pebib: [143 173 126 188]
saz: [142 130 122 140]
Gavum: [123 186 149  74]
vuf: [149 167 123 187]
Neba: [148 172 124 193]
zifan: [129 129 129 129]
bosu: [114 129 131 119]
dup zifan:  => [129]
[114 129] => bosu
[123 187] => vuf
[129 129 129 129] => zifan
[149 167 123 187] => vuf

tof: [124 103  64 131 140 162 127  49 145  73 100 126 108 138 136 122 160 199
  94 148 151 114 112 155 168 133 104 118 135 109 123 162 129 133]
Sis: [124 103 122 131 140 162 127  49 145  73 100 126 108 138 136 122 160 199
  94 148 122 114 112 155 168 122 104 118  85 117  62 126 207  93]
dugo: [124 103  64 131 140 162 127  49 145  73 100 126 108 138 136 122 160 199
  94 148 151 114 112 155 168 133 104 118 123 131 135 112 100 124]
[124 103  64 131 140 162 127  49 145  73 100 126 108 138 136 122 160 199
  94 148 151 114 112 155 168 133 104 118 123 131 135 112 100 124] => dugo
[124 103  64 131 140 162 127  49 145  73 100 126 108 138 136 122 160 199
  94 148 151 114 112 155 168 133 104 118 135 109 123 162 129 133] => tof
[124 103 122 131 140 162 127  49 145  73 100 126 108 138 136 122 160 199
  94 148 122 114 112 155 168 122 104 118  85 117  62 126 207  93] => Sis

budi: [117 148 132 133 101 130 108  51 150 115 115]
Suvun: [118 111 159 111 144  44 167 121 129  91 121]
narav: [125 114 124 109 136 117  51 108 122 118 138]
Pog: [110  93  98 115 140 138 111  69 147 125 132]
Gofab: [ 88 129  91 120 159 116 144  99  66 106 140]
[121 129  91 121] => Suvun
dup budi:  => [115]
[125 114 124 109 136 117  51 108 122 118 138] => narav
[115 140 138 111] => Pog
[ 51 108] => narav
[118 111 159 111 144] => Suvun

pav: [159 198  91 166 160 167  64 151 198  64  77 164 166 198  88]
ziruz: [159 157  91 128 122 210 163 167 198  64  77 164 166  82  88]
rirev: [154 155 156 151 160 166 167  64 163 198 165 152 149 162 148]
[159 157  91 128 122 210 163 167 198  64  77 164 166  82  88] => ziruz
[ 91 166 160 167  64 151 198  64  77 164 166 198] => pav
[163 167 198  64] => ziruz
[151 160 166 167  64] => rirev

vup: [168 111 176 152 108 130 132 115 150 137 121 130 143 112 101 139 102 144
  99 117 132 123 120  99 137 155 144 114 135 107 125 116 131  92 147 149
 118 110 144  98 128 141]
gela: [134 177 106  91 174 108 106 130  68  62 132 137  76 137 178  72 167 103
 188 150 108 126 132 155  88  87  99 129 128 175  99 168 111 177  72  77
 120 144 105 160 106  95]
ruz: [126  75  71  57 104 188 139 153 144 156  91 111 150 154 164 132 177  78
 150 135 141 146 110 156 168 106 117 147  79  80 124  95  86 125 147 129
 163 147  91 177 133 118]
[132 177] => ruz
[168 111 177] => gela

bas: [137 127  77 160 128 106 127 127 124]
bef: [122 126 123 123 127 122 126 122 124]
lide: [122 126 123 123 122 128 123 127 124]
[126 123 123 122 128 123 127] => lide
dup bas:  => [127]
[126 123 123 127 122] => bef
[127 122 126 122 124] => bef
[137 127  77 160 128 106 127 127 124] => bas
[122 126 123 123 122 128 123 127 124] => lide
[106 127 127] => bas

